In the rows, zero is written as 128.
Each path is a new rotation, seen through one point. The rows after it are directions, each followed by how far the rotation turns it, in deg/step (0 if it stays put).
Each turn is a multiple of 5 degrees from 10 to 175, or 0.
Each row of a path follows its step; steps can be skipped.
Rotation 1:
step 0: [120 126 120 132 124 124 145 122 132 132 136 113 131 134 133 128 128 126
 132 139 135 123 124 139 115 122 142 109 125 127 123 134 123 126 121 122
 126]
step 2: [124 121 128 127 124 120 120 128 128 131 141 117 115 128 133 128 129 121
 136 127 138 136 130 144 118 116 143 113 134 125 123 129 129 134 120 118
 134]
step 3: [115 141 118 128 137 120 143 122 120 126 129 117 118 144 126 123 123 134
 137 140 129 134 133 139 132 126 132 117 124 122 121 128 127 118 130 124
 132]
step 5: [120 131 114 126 130 128 128 116 119 131 133 115 136 140 135 128 130 119
 150 128 135 139 127 139 128 127 138 119 135 125 120 133 127 122 126 120
 134]
step 6: [128 127 132 121 139 115 134 131 127 127 125 116 116 140 129 115 119 129
 122 123 140 137 133 143 133 132 129 119 133 124 114 130 129 130 128 132
 145]
step 8: [122 128 114 118 145 123 133 126 117 131 131 120 137 145 128 116 124 134
 127 120 131 129 142 138 127 129 133 126 134 126 116 134 137 122 125 124
 132]
step 11: [127 125 129 113 141 118 140 132 129 124 137 112 123 133 132 133 136 128
 115 124 130 124 132 140 117 132 140 126 137 122 113 138 129 128 127 130
 132]
step 13: [122 110 118 122 132 113 134 135 132 130 127 111 129 131 126 121 127 129
 128 111 129 126 139 136 122 135 134 124 141 126 127 138 127 132 119 119
 125]
Directions:
[131 129 129 127 131 130 132 131 129 128 126 128 123 128 131 127 128 126
 124 128 125 129 124 129 129 123 126 133 133 126 125 121 126 128 131 129
 130] : 140
[123 127 127 130 125 132 132 130 127 130 128 130 123 127 126 127 127 128
 130 134 133 129 128 126 132 123 132 126 129 125 130 127 128 133 125 127
 127] : 20
[130 130 123 128 128 133 133 126 127 128 131 127 133 131 127 125 127 130
 125 127 130 125 127 123 123 126 126 126 127 127 127 126 131 128 127 128
 122] : 90
[127 127 128 128 127 131 128 127 132 126 130 127 127 125 130 133 132 130
 128 127 125 128 122 128 123 131 130 123 129 128 123 127 123 132 124 128
 127] : 160
[126 126 130 136 130 130 126 125 126 130 127 127 128 133 134 130 131 128
 132 131 126 123 127 126 128 126 126 127 130 126 128 128 127 124 131 127
 129] : 155
Rotation 2:
step 1: [130 138 123 127 132 127 121 118 128 135 110 114 122 119 137 135 129 129
 139 133 134 122 136 125 134 145 123 129 135 124 133 134 145 123 143 136
 142]
step 5: [111 134 120 117 132 135 138 127 113 124 134 119 121 123 103 136 125 138
 129 121 138 127 136 128 123 137 120 124 121 124 125 132 120 128 117 130
 120]
step 7: [130 117 126 137 126 133 121 140 129 136 133 118 134 129 117 125 137 139
 113 133 125 136 140 133 134 119 121 141 117 138 148 121 132 119 134 121
 131]
step 9: [142 141 128 111 122 123 129 135 133 130 137 134 136 134 134 123 128 133
 114 118 137 115 138 125 119 117 132 140 126 128 118 146 133 131 122 129
 139]
step 10: [118 121 119 125 126 128 131 132 138 138 134 120 123 128 135 135 135 135
 121 137 113 124 145 110 134 119 113 121 124 126 126 124 124 139 129 145
 125]
step 12: [146 114 138 114 119 134 124 138 124 121 130 127 141 129 130 131 115 115
 133 128 131 124 135 113 133 136 124 136 132 125 134 128 139 130 145 127
 136]
step 14: [114 138 134 123 129 142 131 119 123 140 127 132 122 138 137 117 117 121
 138 142 137 138 131 128 116 125 124 130 135 126 121 128 136 131 116 132
 148]
step 16: [121 116 126 138 127 137 137 134 124 131 129 139 138 110 117 119 129 130
 136 119 131 131 121 134 134 127 117 118 140 116 143 137 132 126 114 127
 121]
Directions:
[128 131 129 123 132 129 125 129 130 127 127 127 130 125 129 127 130 127
 134 127 126 131 122 130 127 127 129 132 130 127 127 129 128 125 121 134
 130] : 135
[126 128 129 127 126 125 128 125 127 134 127 127 127 128 129 127 128 125
 129 122 127 128 124 127 128 128 127 135 124 131 130 123 130 130 130 124
 131] : 65
[126 131 126 129 132 125 126 126 129 128 129 119 129 123 126 128 126 131
 126 129 128 127 124 133 126 130 131 126 131 128 130 129 128 130 130 123
 128] : 20
[129 125 129 125 131 128 128 130 134 128 132 125 124 131 128 125 132 127
 131 131 131 124 128 124 127 130 129 128 129 132 131 132 129 123 129 125
 131] : 135
[126 129 124 128 123 131 124 129 126 129 127 127 127 130 124 132 131 125
 130 128 129 123 127 130 124 126 131 126 128 132 124 130 129 133 127 130
 131] : 80
[130 132 124 132 130 133 125 128 136 131 129 129 128 130 126 126 129 128
 130 120 129 129 133 128 129 127 130 127 128 125 129 127 128 129 129 127
 128] : 40
[130 126 127 126 127 127 125 133 127 130 126 128 125 126 130 133 127 123
 131 130 131 130 131 134 130 128 130 130 127 128 135 128 128 127 130 128
 124] : 70
Rotation 3:
step 0: [132 125 113 133 130 112 129 134 129 121 143 118 118 124 129 126 133 122
 127 110 116 123 120 121 120 114 121 122 135 137 121 126 122 132 121 141
 136]
step 1: [126 121 130 131 119 127 131 138 123 144 140 136 132 134 138 145 136 136
 134 112 129 135 118 124 122 142 124 125 118 133 130 131 126 110 124 135
 120]
step 2: [120 127 115 127 144 136 132 123 109 119 121 121 132 135 131 142 121 139
 124 128 136 118 133 125 128 136 115 133 128 135 124 113 132 122 123 116
 120]
step 3: [137 122 123 139 127 125 115 125 123 125 139 122 122 142 119 124 126 127
 123 126 142 127 119 135 136 119 140 130 134 125 123 122 131 114 147 112
 133]
step 7: [122 120 138 119 126 123 112 121 114 126 130 119 123 132 129 135 136 132
 120 134 144 143 128 133 119 133 122 113 135 121 113 122 130 130 137 119
 129]
step 11: [124 123 118 119 136 132 111 133 126 126 136 122 120 126 116 133 115 132
 113 121 150 122 136 131 127 132 132 125 134 127 127 115 136 127 123 129
 111]
step 15: [129 130 129 122 129 136 136 128 119 127 138 113 118 132 126 137 117 133
 125 131 138 127 134 140 128 126 129 111 100 116 122 119 133 119 127 128
 126]
step 16: [109 113 124 128 144 122 106 121 118 131 139 121 131 134 126 125 121 124
 130 132 126 121 129 126 120 122 129 112 134 125 122 133 121 127 128 123
 141]
Directions:
[127 127 129 122 132 130 131 130 127 126 128 128 128 130 132 127 123 126
 124 127 130 129 127 126 131 125 125 126 127 132 132 123 130 134 128 131
 128] : 160
[130 131 128 133 130 126 125 125 129 128 133 132 123 124 129 127 126 124
 124 129 132 125 129 126 126 128 129 123 126 127 124 129 127 130 130 131
 131] : 90
[128 129 125 132 129 130 128 125 130 128 130 123 126 132 128 125 130 129
 130 124 124 129 127 128 128 124 125 126 124 124 132 126 128 132 132 124
 134] : 115
[131 125 130 130 131 129 126 131 128 132 126 130 130 127 127 127 128 129
 128 128 129 131 131 118 125 125 131 127 127 124 131 125 124 126 130 128
 124] : 140
[128 128 125 128 129 132 130 130 126 130 126 129 127 128 129 122 130 133
 129 128 134 129 125 126 131 128 128 132 125 126 120 130 128 132 127 127
 127] : 90
[122 127 130 130 126 128 129 132 130 128 130 126 130 128 127 129 128 124
 125 134 128 126 127 124 130 127 128 129 134 127 125 127 131 130 134 123
 129] : 80
Rotation 4:
step 0: [131 119 124 124 121 122 140 120 127 111 129 137 131 132 128 133 117 140
 127 112 124 134 130 147 133 138 132 125 141 143 133 126 115 135 119 135
 127]
step 1: [124 130 128 124 120 133 120 138 123 114 130 129 128 127 123 122 105 136
 131 112 138 123 127 142 130 116 130 125 135 116 127 134 105 128 129 122
 125]
step 2: [121 125 136 128 124 133 133 121 120 120 127 122 146 122 125 126 122 133
 122 115 128 138 124 130 124 130 131 132 136 128 127 125 107 116 106 126
 146]
step 4: [120 118 122 127 138 133 147 128 134 118 119 122 134 109 127 116 125 142
 132 123 133 133 125 127 121 139 129 108 132 132 132 127 119 131 118 122
 127]
step 6: [124 127 120 113 128 140 135 142 129 113 133 121 137 135 125 134 120 134
 131 122 139 138 129 147 124 130 128 118 129 119 137 119 109 130 129 123
 131]
step 7: [133 139 123 130 123 125 135 127 113 114 120 123 134 139 126 129 122 129
 122 110 137 120 129 134 130 130 123 127 140 126 137 130 118 117 103 124
 136]
step 9: [115 113 123 123 134 124 130 122 120 120 120 122 124 111 125 126 118 131
 131 115 129 119 134 122 129 132 125 118 147 131 130 132 112 134 112 137
 133]
step 16: [118 119 136 127 123 130 136 136 129 105 129 125 125 128 120 118 124 128
 138 120 149 122 132 131 123 130 122 121 139 140 134 128 124 132 113 114
 132]
Directions:
[125 130 122 122 126 129 126 129 128 127 125 130 126 125 131 127 129 124
 128 130 129 129 123 126 131 129 123 127 130 125 127 125 124 130 129 128
 123] : 135
[129 125 128 128 124 126 127 130 128 128 124 128 125 127 131 129 127 122
 130 123 123 129 129 130 129 126 128 129 129 128 132 133 128 130 130 134
 132] : 35
[128 125 134 126 132 127 126 129 131 128 128 126 126 124 126 127 133 128
 130 128 126 132 127 123 130 125 126 124 125 129 129 131 128 132 124 124
 129] : 55
[127 130 128 124 128 123 125 129 130 130 128 130 123 131 126 124 128 132
 131 128 130 126 129 128 130 133 126 134 130 130 129 129 129 127 123 129
 132] : 160
[127 129 129 129 128 127 128 131 129 125 127 127 130 131 132 133 130 122
 130 131 130 128 124 130 127 129 125 128 124 129 130 127 129 120 124 125
 132] : 85
Rotation 5:
step 0: [127 139 131 113 135 130 128 132 132 137 145 127 119 123 143 129 119 120
 122 123 131 120 108 121 136 137 118 116 133 134 126 128 127 136 130 123
 134]
step 1: [125 114 136 113 132 123 125 118 123 129 127 131 149 133 126 145 122 139
 134 121 135 131 126 121 131 133 128 139 141 137 123 133 135 131 119 126
 134]
step 5: [142 128 137 109 138 124 133 127 123 125 120 134 129 127 125 129 119 135
 132 109 132 132 149 121 128 132 121 130 134 136 121 128 117 127 123 117
 129]
step 8: [131 120 140 129 133 141 128 129 125 135 137 131 126 116 127 123 116 116
 137 114 128 126 109 131 135 134 125 117 140 126 128 117 123 129 136 128
 142]
step 12: [127 134 125 129 139 139 121 123 134 132 135 124 141 140 129 137 130 114
 139 121 127 138 115 134 131 129 128 126 152 133 130 123 117 127 124 123
 137]
step 14: [125 119 133 121 136 137 145 127 123 122 130 117 125 124 128 139 131 134
 134 129 148 145 129 133 129 128 121 145 139 131 124 120 121 125 134 134
 131]
step 15: [140 129 122 110 132 123 121 121 134 123 140 119 119 138 141 111 130 118
 123 122 145 122 131 122 133 130 132 131 126 127 119 125 120 123 125 120
 127]
step 16: [122 118 139 131 136 129 125 105 121 126 128 125 135 127 120 127 120 131
 137 118 132 131 127 131 135 128 135 116 141 131 130 120 114 125 133 117
 145]
Directions:
[126 132 127 128 129 128 133 131 129 131 128 130 130 122 125 127 126 129
 125 127 133 131 126 126 126 131 130 132 125 128 125 128 127 132 124 124
 128] : 80
[126 130 124 128 133 130 129 128 130 124 127 132 130 128 132 131 128 128
 130 127 127 132 129 127 124 126 129 126 131 127 128 124 128 125 125 129
 119] : 40
[132 129 126 126 131 128 130 129 126 121 126 130 127 126 125 136 132 129
 129 126 126 123 128 129 129 127 129 128 127 127 126 127 131 132 127 127
 132] : 90
[122 123 129 129 125 125 129 126 125 125 128 129 126 124 125 129 126 131
 134 129 132 129 125 124 131 127 128 123 128 127 128 127 132 129 129 128
 125] : 140
[129 131 133 126 132 128 132 127 126 128 128 125 123 123 125 128 127 126
 127 126 122 130 128 126 130 129 126 131 130 123 132 129 126 128 130 131
 124] : 125
[133 131 123 127 127 128 130 123 127 131 132 128 125 129 129 130 129 130
 128 132 132 129 127 133 130 130 127 128 124 128 128 123 129 129 132 131
 124] : 95
